One vector is turned by the same rotation once a tick. Each row is the vector after some number of ticks, and that number follows the row.
The counts run from 0 to 1027.
[116 138 142 129  92 112 134  90  94  90 124 176 122 146 109 126 143 119
 153 151 127 109 153 134 154  94 170 161  97 117 108 136 142 109 129 134
 130 123 152 105  92 153 176 148 142 126 101 111 154 145  97 140 154 142
 174  73 147 109  98 112 126 125 158 169  98 175 128 138 149 100 162 113
 141  87 161 100 161 111 178 171 124 132  87]  910
[141 148 154 127  92 148 111  85 125 101 144 150 150 137  87 131 151 116
 146 144 103 111 133 188 146 101 151 136  74  75  98 142 146 146 146 150
 128 149 179  99 150 157 166 138 136 106 134 120 144 153  97  89 164 117
 186  80 128 133 113 117 145 133 170 148 144 160  99 142 136  95 161  83
 126  89 141 106 143 117 140 164 139 110 112]  431
[141 152 152 138  98 124 144  86 128 112 145 139 159 129  90 115 160 138
 167 128 108 129 140 177 155  90 132 138  65  74  86 142 128 113 136 143
 120 154 168  91 121 154 169 147 133  96 129 115 136 138  79 104 155 116
 156  97 117 149 105 125 135 124 165 116 140 157  99 138 149  81 180 103
 132  93 151 109 138 113 153 181 139 120 108]  565
[125 152 150 139  93 126 124 101 122  96 140 128 138 150 110  93 139 134
 154 163 118 101 158 180 155  93 171 171 102 101 115 128 159 131 109 143
 121 152 159  81 130 136 174 143 105 101 114 132 141 130  95 158 183 115
 195  68 120 144 108  96  94 136 149 165  83 135 125 152 149 108 129 112
 153  99 155 137 141 111 140 155 108 140 104]  754
[114 142 157 141 111 142 131  75 113 103 115 158 147 116 129 102 130 136
 184 143 105  98 128 163 192  87 156 168  79 118 132 133 185 123 104 115
 139 138 133  92  90 148 181 126 124  98 117 124 164 132 102 143 175 122
 158 104 127 147 101 108  86 114 145 164  99 139 147 131 167 120 108 105
 157 106 134 131 159  96 137 161 144 144 146]  245
[143 139 164 141 100 164  92  79 117  76 144 163 129 135 105 139 121  99
 145 134 102 117 133 184 159 112 160 144  90  96 117 126 163 149 134 139
 150 146 158  95 133 159 155 137 144 105 124 127 153 141 100 104 167 135
 190  56 140 130 108 121 133 129 163 170 132 138 108 143 135 104 132  84
 127 103 140 107 160 136 141 153 127 124  80]  669
[112 138 132 123 106 117 149  69 124 105 130 176 139 110 115 126 143 147
 186 136 115 106 148 149 187  83 157 173  86 107 110 146 150 101 115 133
 131 129 142 103  71 154 177 150 146 105 102 117 160 152  95 139 166 129
 155  97 122 130 111 105 107 109 158 140 117 161 142 116 172 104 148  93
 151 110 148 107 170 108 156 176 136 111 109]  66
[116 139 143 131 106 124 138  67 114 102 128 183 141 106 122 116 142 133
 185 134 117  98 143 149 183  80 158 172  81 117 116 143 166 109 102 126
 149 130 131 105  72 163 170 143 134 102 111 114 164 151 101 139 162 133
 152  97 131 128 106 106 107 103 154 153 112 164 142 120 170 110 134  92
 151 109 134 111 167 104 161 166 140 119 108]  110
[119 149 150 112 129 153 106  83 129  87 112 161 139 116 101 136 115 126
 183 134 111 125  99 179 185  95 166 145  57 111 119 143 155 135 118 120
 132 155 125 113 101 176 156 156 164 101 145 132 152 155 120  73 157 130
 138  85 143 152 122 145 122 116 156 139 139 150  89 126 157 121 155  88
 139 105 133 108 170 151 135 165 150 118 127]  590
[133 142 151 141  98 162  91  90 114  91 142 165 136 136  80 139 148 118
 135 132 109 107 126 157 137 110 168 133  72  81  96 157 138 149 135 144
 135 141 170 102 140 162 164 144 126 114 126 104 142 148  90  95 156 131
 196  75 145 124 112 114 143 131 161 184 125 155 102 138 141  87 131  75
 119 100 129 105 142 126 150 170 126 120 103]  15
[127 152 153 142  92 127 138  96 125  94 144 116 146 154 105 107 138 134
 154 159 110 111 152 191 152  91 158 165 100  90 113 126 155 126 130 144
 118 152 169  76 137 138 168 142 116  98 112 133 140 127  89 151 175 116
 190  68 117 142 102 101 101 139 161 148 103 125 115 157 135 100 145 109
 146  88 165 127 146 115 144 160 114 138  86]  755
[122 151 149 122 106 110 139  99 109  91 106 160 140 125 121  84 143 110
 180 157 136 106 107 154 170  83 159 151  51 130 110 123 166 129 102 123
 128 156 118 117  94 167 174 152 132 116 141 121 143 148 128  92 151 132
 131  95 147 148 104 140 126 109 137 151 102 188  94 138 154 116 176 124
 141  73 132 124 159 114 163 168 143 123 136]  131
[114 134 140 115  96 110 145  94 117  83 131 158 123 145 113 118 129 130
 164 165 125 106 146 161 163  90 179 185  97 125 119 133 157 109 118 136
 124 134 141 101  95 153 173 155 140 120 115 129 159 153 107 145 169 138
 167  68 129 122 108 112 115 134 162 149  94 161 120 136 148 111 160 109
 153  79 165 113 173 127 159 154 114 121  69]  584
[121 149 155 139 115 165  90  86 129  94 139 141 141 140  81 143 131 138
 151 133  99 117 141 183 153 111 173 150  92  85 118 149 147 144 129 141
 128 148 167  80 133 151 153 145 127  97 114 121 150 132  82 124 168 119
 204  71 129 137 115 113 104 135 171 174 121 119 114 146 145 102 113  75
 137 121 145 118 145 139 130 169 115 131  98]  622
[115 151 153 115 134 171 106  94 108  91  99 163 140 133  92 138 120 128
 174 135 107 124  92 164 179 106 170 142  65 112 125 140 168 146 122 103
 126 149 134 115 103 171 171 132 161 110 135 123 161 137 119  74 147 135
 152  98 159 151 120 149 115 129 153 171 123 146 110 136 154 124 141  95
 134  94 134 114 164 134 127 172 158 136 158]  681
[117 157 144 121 107 131 112 102  80  81 108 167 121 158  95 132 142 113
 150 149 127 112 136 128 148 102 174 154  97 120 111 132 150 128 130 115
 121 130 155 112 107 153 190 135 146 136  99 106 154 123 114 129 154 146
 192  77 161 112 106 122 124 139 159 194  87 169 132 144 146 105 141 120
 130  75 160 106 151 111 169 172 123 149 124]  819
[131 151 150 146  86 101 127  94 104  89 132 150 122 136 124  85 160 116
 158 151 141 102 161 149 149  84 160 153  88 110  91 122 146 120  99 141
 129 153 147  94 112 148 171 150  98 107 111 124 132 132  98 148 167 124
 185  71 134 127 102 112 115 113 145 173  87 169 119 140 154  97 148 123
 139  87 142 119 132 103 183 169 112 132 101]  234
[108 143 129 104 113 126 160  97 132 113 131 149 155 137  75 139 141 170
 183 134 107 117 119 160 162  94 166 171  64  91 107 163 137 111 128 125
 105 139 153 101  98 153 181 156 151 107 127 108 159 154  82 112 141 127
 136 118 129 147 121 116 120 132 166 126 125 157 105 131 157  94 178  97
 141  90 163 110 163 117 144 180 143 119 117]  350
[144 135 171 156  95 150 113  63 111  88 143 171 146 115 118 121 142 112
 168 119 102 121 119 181 172  97 132 142  56  96 112 131 164 125 132 128
 158 142 134  96 107 172 153 142 141  89 137 116 149 138  87 110 150 132
 144  91 134 142  94 131 132 105 159 135 151 149 107 141 142  99 161  99
 132 110 135 102 158 125 159 169 143 125  91]  196
[122 173 156 128 128 149 128 108 124  96 115 106 152 156  83 119 133 154
 175 143 106 138 118 189 167 108 158 145  69  90 112 139 148 138 122 114
 102 178 149  83 131 160 168 148 131  98 136 129 131 113 100  99 155 116
 164  91 138 174 118 149 102 144 151 146 111 123  96 156 145 110 151 116
 136  92 163 132 136 134 118 179 134 152 152]  509
[141 147 165 147  97 110 105  82  97  73 121 169 125 128 129 104 142  92
 166 142 139 128 141 165 173  91 148 140  86 121 103 110 157 123 113 125
 144 158 134 110  96 169 154 154 139 103 126 134 140 137 125 106 159 137
 167  63 141 126  94 148 125 101 149 150 114 171  96 136 147 118 163 123
 131  93 141 105 149 136 177 167 130 128  94]  367
[139 141 152 145  87 128 128  86 121  96 153 148 148 140  91 123 155 137
 146 131 109 123 153 175 145 100 147 142  80  69  96 139 134 122 136 147
 132 147 174  83 132 150 158 153 125  99 121 117 135 136  65 129 154 118
 181  81 118 142 102 117 126 128 171 134 133 146 105 147 138  85 161 100
 130  98 156 106 140 122 161 180 122 123  77]  148
[130 149 160 144 109 131  88  93 113  73 127 156 125 133 103 111 143 108
 152 137 141 132 137 171 149 107 170 129  71 102  98 124 139 142 105 142
 132 169 131  99 116 176 140 173 128 107 148 124 126 141 102  98 145 134
 175  56 151 129 108 147 130 113 149 169 113 157  78 148 143 100 154 107
 118 100 140 111 142 159 169 173 109 127  79]  365
[132 150 164 142  98 138 126 113  97  95 117 134 137 153 114  79 142 115
 155 161 118  94 125 163 156 100 166 156  86 118 119 120 182 141 112 117
 124 152 151  90 128 146 191 126 110 110 121 121 144 123 109 134 171 125
 178  79 141 148  98 112 104 142 147 187  73 153 125 161 148 110 132 125
 141  66 147 136 139  95 146 158 130 158 150]  425
[111 155 149 151 115 137 128  78 110 107 117 142 142 126 108 111 138 148
 177 133 104 108 154 154 175  94 155 160  91  94 119 139 165 119 105 120
 126 142 150  84  95 145 178 122 116  97 101 113 152 119  86 155 169 121
 188  98 129 140 103 105  77 122 150 173  93 135 155 136 165 107 101 104
 146 117 144 126 143 100 143 177 134 154 142]  618
[136 138 156 126  85 127 139  86  96  95 126 187 137 133 116 114 143 103
 154 150 112  95 115 152 156  94 152 156  64 116 108 134 170 127 137 122
 143 125 150 118 109 160 190 131 148 121 123 107 162 152 111 106 153 141
 150  93 146 125  96 119 146 130 159 166 115 184 115 140 140 102 168 105
 134  68 144 105 161  94 168 159 149 120 107]  390
[134 145 165 149 101 124 102  92  97  71 123 161 119 136 116 111 137  97
 160 138 138 127 130 168 159 103 160 133  73 114 104 116 149 132 109 130
 144 164 129 105 106 169 149 163 133 108 143 121 134 132 111 109 145 142
 165  64 156 130  93 155 132 108 151 155 115 168  79 149 138 106 166 121
 123  88 146 109 147 146 180 174 112 133  79]  366
[112 160 139 122 121 115 158 109 132 116 110 125 162 143  91  95 155 169
 196 146 119 120 128 164 166  88 160 156  61  94  98 148 142 117 105 121
  93 163 140  96 102 151 183 149 122  98 131 124 135 128  99 115 154 116
 140 111 125 172 115 127  98 127 145 133 101 151 110 141 166 105 168 118
 149  89 147 130 136 114 137 184 138 143 162]  135
[125 155 151 121 120 133 123  90 100  93  95 172 137 122 108 122 140 116
 184 133 123 126 100 150 178  95 157 134  59 119 107 133 154 127 120 103
 133 154 126 121  88 176 178 140 158 117 136 116 151 140 129  77 141 141
 133  99 158 149 112 153 129 117 147 151 123 177 102 131 157 117 170 117
 124  79 139 103 160 126 154 182 159 132 150]  220
[129 144 158 119 113 142 121  86 122  81 116 158 135 130 107 131 119 118
 184 132 114 137 104 186 184 101 157 152  59 110 118 134 154 131 125 118
 135 151 122 108 103 176 155 157 169 101 145 128 154 141 123  82 147 134
 129  86 147 149 111 159 129 120 156 129 136 147  77 138 147 117 178  99
 129  93 145 104 174 154 144 173 139 123  96]  545
[134 130 159 135  99 150  92  78 106  77 130 179 119 126 119 127 123  95
 144 152 117  98 134 163 164  99 175 154  90 117 123 129 173 138 124 137
 151 132 143 110 113 163 165 141 143 116 122 128 160 150 117 116 170 135
 188  53 144 112 104 112 129 123 156 186 107 163 116 134 148 112 130  86
 135  98 134 104 163 122 157 150 125 124  90]  626
